Small tables with named rows and columns. After each table, cells are looked up by row and column.

zamonuk:
         fakala  bibav  gitunav  fanen  vinapib   vori
kasupav    1416   -301    -3894  -2984     4338   5844
rugok      2366  -2073    -5544    -23    -2580   4491
nat         700   -891    -3865  -1481    -4973   4218
tuve       3344  -3679    -6423   1112    -5806   3815
sezub      1750  -1896     5896   -405     5637  -3312
gini       1433   -582     6459   1382      -19  -4847
vesel      3573   -288       34  -2653    -5468    890
babego    -3877   2756       60    -19    -3148   2211
rikibis   -3006   1795     1330   1992    -4345   -422
kavekuz    4930  -3837    -4227  -4236    -1024   2289

What is the vinapib of kavekuz in zamonuk?
-1024
What is the vori of rikibis in zamonuk?
-422
What is the vinapib of kasupav in zamonuk?
4338
What is the fanen of gini in zamonuk?
1382
What is the fanen of kavekuz in zamonuk?
-4236
What is the gitunav of rugok in zamonuk?
-5544
What is the gitunav of babego in zamonuk?
60
What is the fakala of kavekuz in zamonuk?
4930
What is the vori of babego in zamonuk?
2211
What is the vori of kasupav in zamonuk?
5844
What is the bibav of babego in zamonuk?
2756

mufopu =
columns: bilad, nem, zab, sitiru, labezun
muf: [0.49, 0.54, 0.46, 0.44, 0.43]
das: [0.34, 0.38, 0.34, 0.37, 0.31]
maz: [0.45, 0.67, 0.57, 0.50, 0.39]
zulatak: [0.26, 0.32, 0.36, 0.43, 0.30]
lik: [0.50, 0.71, 0.66, 0.56, 0.45]
kelukit: [0.61, 0.50, 0.50, 0.48, 0.60]
dok: [0.33, 0.38, 0.30, 0.33, 0.28]
zagetof: [0.49, 0.56, 0.44, 0.40, 0.41]
fur: [0.43, 0.52, 0.36, 0.31, 0.29]
roga: [0.67, 0.80, 0.31, 0.05, 0.23]
naz: [0.39, 0.68, 0.58, 0.51, 0.34]
kuf: [0.57, 0.60, 0.53, 0.44, 0.49]
basare: [0.37, 0.23, 0.27, 0.42, 0.42]

What is the bilad of roga in mufopu?
0.67
What is the zab of zagetof in mufopu?
0.44
What is the sitiru of muf in mufopu?
0.44
What is the zab of roga in mufopu?
0.31
What is the zab of zulatak in mufopu?
0.36
What is the nem of basare in mufopu?
0.23
What is the zab of lik in mufopu?
0.66
What is the bilad of kuf in mufopu?
0.57
What is the sitiru of naz in mufopu?
0.51
What is the nem of kuf in mufopu?
0.60
What is the labezun of roga in mufopu?
0.23
What is the labezun of muf in mufopu?
0.43
What is the bilad of zagetof in mufopu?
0.49
What is the nem of fur in mufopu?
0.52
What is the zab of das in mufopu?
0.34
What is the bilad of muf in mufopu?
0.49
What is the nem of zulatak in mufopu?
0.32
What is the labezun of das in mufopu?
0.31
What is the labezun of maz in mufopu?
0.39
What is the zab of basare in mufopu?
0.27

didif
columns: fuvomo, dol, kam
madis: [140, 92, 97]
dogaza: [71, 192, 177]
rodozik: [86, 68, 33]
taloso: [177, 141, 153]
fek: [166, 149, 166]

fek, kam: 166
fek, dol: 149
madis, fuvomo: 140
rodozik, dol: 68
madis, dol: 92
taloso, kam: 153
taloso, dol: 141
madis, kam: 97
taloso, fuvomo: 177
rodozik, fuvomo: 86
fek, fuvomo: 166
rodozik, kam: 33
Which row has the largest fuvomo? taloso

Table zugemok
       lorim  kup  mubote  kefadil  bovuzo  bez  mor  rufed  devi
pizu      16   65      65       65     115   32   32     65    65
los       16   65      49      131     197   49   49     82    49
teti      32   32      32       98      82   49  214    148    49
feveb     16   65      49      131      82   49   82     82    32
sodus     16   82      32      131     181   49   65     98    32

rufed of teti = 148
kup of los = 65
rufed of sodus = 98
devi of feveb = 32
devi of sodus = 32
kefadil of feveb = 131
lorim of sodus = 16
devi of pizu = 65
kefadil of pizu = 65
bovuzo of pizu = 115
lorim of pizu = 16
mor of los = 49
mubote of teti = 32
bovuzo of sodus = 181
mubote of feveb = 49
kup of pizu = 65
bovuzo of teti = 82
lorim of feveb = 16
rufed of pizu = 65
Row with the largest rufed: teti

medegu:
,gubal,tepogud,sipeten,kevelad,netu,meb
tet,-14960,-59287,40119,22336,20229,-73220
pud,38742,-54323,50294,45333,32648,-58502
zod,10821,52674,54506,53923,50007,-44278
fevun,-75237,61681,59177,-42353,52609,-77136

netu of zod = 50007
kevelad of tet = 22336
meb of pud = -58502
tepogud of fevun = 61681
gubal of tet = -14960
netu of pud = 32648
gubal of fevun = -75237
meb of tet = -73220
tepogud of zod = 52674
netu of fevun = 52609
sipeten of fevun = 59177
meb of zod = -44278
sipeten of tet = 40119
kevelad of zod = 53923
sipeten of zod = 54506
meb of fevun = -77136
Which row has the largest sipeten? fevun

rasu
fields: dode, riset, bamur, bifene, durokan, veg
kat: [-3217, -3187, -456, -1873, 4262, -5125]
sasos: [-4181, -8549, 81, -4340, 575, -334]
narel: [-3260, -1952, 2778, 4938, -50, -5762]
losoko: [818, -206, -828, -6180, -5034, -1579]
murasar: [3586, -3425, -1615, -2761, 6400, 1640]
gapagi: [-1498, -6125, 3475, -4563, -2524, 1565]
tasul: [-2606, -4665, -4758, -693, -5349, 692]
les: [2151, -1374, -2986, -2126, -5371, 416]
detoniz: [-5039, 526, -6281, -5104, -5586, 697]
lasuze: [-5797, -7112, 2108, -2150, -1578, 2783]
pivor: [2544, -130, -4516, -4118, -4078, -185]
nusi: [254, -5568, -1687, -626, 6857, 245]
lodepiv: [-5151, -3788, -4095, -2072, -1238, -2976]
vomob: [1805, -5389, -2441, -2804, -4472, -1158]

What is the veg of les in rasu?
416
What is the dode of lodepiv in rasu?
-5151
What is the bamur of pivor in rasu?
-4516
What is the veg of detoniz in rasu?
697
What is the riset of gapagi in rasu?
-6125
What is the durokan of detoniz in rasu?
-5586

vel:
,zusonuv,ribev,nuto,pedudat,teladog,gedofof,vaken,kadapi,kiv
nonit,-2.23,-3.62,-0.94,-2.69,-3.06,-3.53,-1.44,-0.20,-2.31
paro,-1.52,-5.16,-0.68,-1.85,-1.91,-5.27,-4.46,-2.07,-0.87
neguseg,-3.46,0.85,-1.89,-1.81,-3.96,-0.63,-3.10,-2.75,-2.58
fofesum,-2.21,-2.12,-0.77,-2.78,-2.92,-0.50,-2.24,-4.07,-1.11
nalot,-0.42,7.61,-3.24,-2.07,-2.49,-4.23,-4.79,-2.38,-1.13
zeg,-3.07,-3.60,-3.51,-1.35,0.90,-1.89,-2.50,-3.53,-2.45
fek,-1.66,-3.19,-1.23,-1.98,-3.36,-4.61,0.07,-1.67,-3.30
gofesi,-2.75,0.60,-1.79,-1.87,-1.17,-5.26,-2.42,-3.18,-2.22
lerifa,-2.15,-0.95,-3.72,-2.33,-1.23,-3.92,-2.67,-1.97,-3.63
teset,-2.19,-2.85,-2.95,-0.86,-2.85,-1.88,-3.45,-2.43,-1.27
zuf,-1.61,-3.35,-2.56,-3.06,-3.17,-2.02,-3.79,-2.38,-2.23
zubo,-2.39,-3.12,-2.53,-1.63,-1.73,-2.23,-3.14,-4.66,-0.42

teladog of paro: -1.91
ribev of zubo: -3.12
kadapi of zeg: -3.53
ribev of neguseg: 0.85
gedofof of paro: -5.27
teladog of nalot: -2.49
gedofof of zuf: -2.02
kadapi of fek: -1.67
pedudat of lerifa: -2.33
kadapi of paro: -2.07
ribev of fofesum: -2.12
pedudat of gofesi: -1.87
kiv of fek: -3.30
kiv of zuf: -2.23
zusonuv of nalot: -0.42
teladog of fek: -3.36
vaken of fek: 0.07
gedofof of teset: -1.88
ribev of gofesi: 0.60

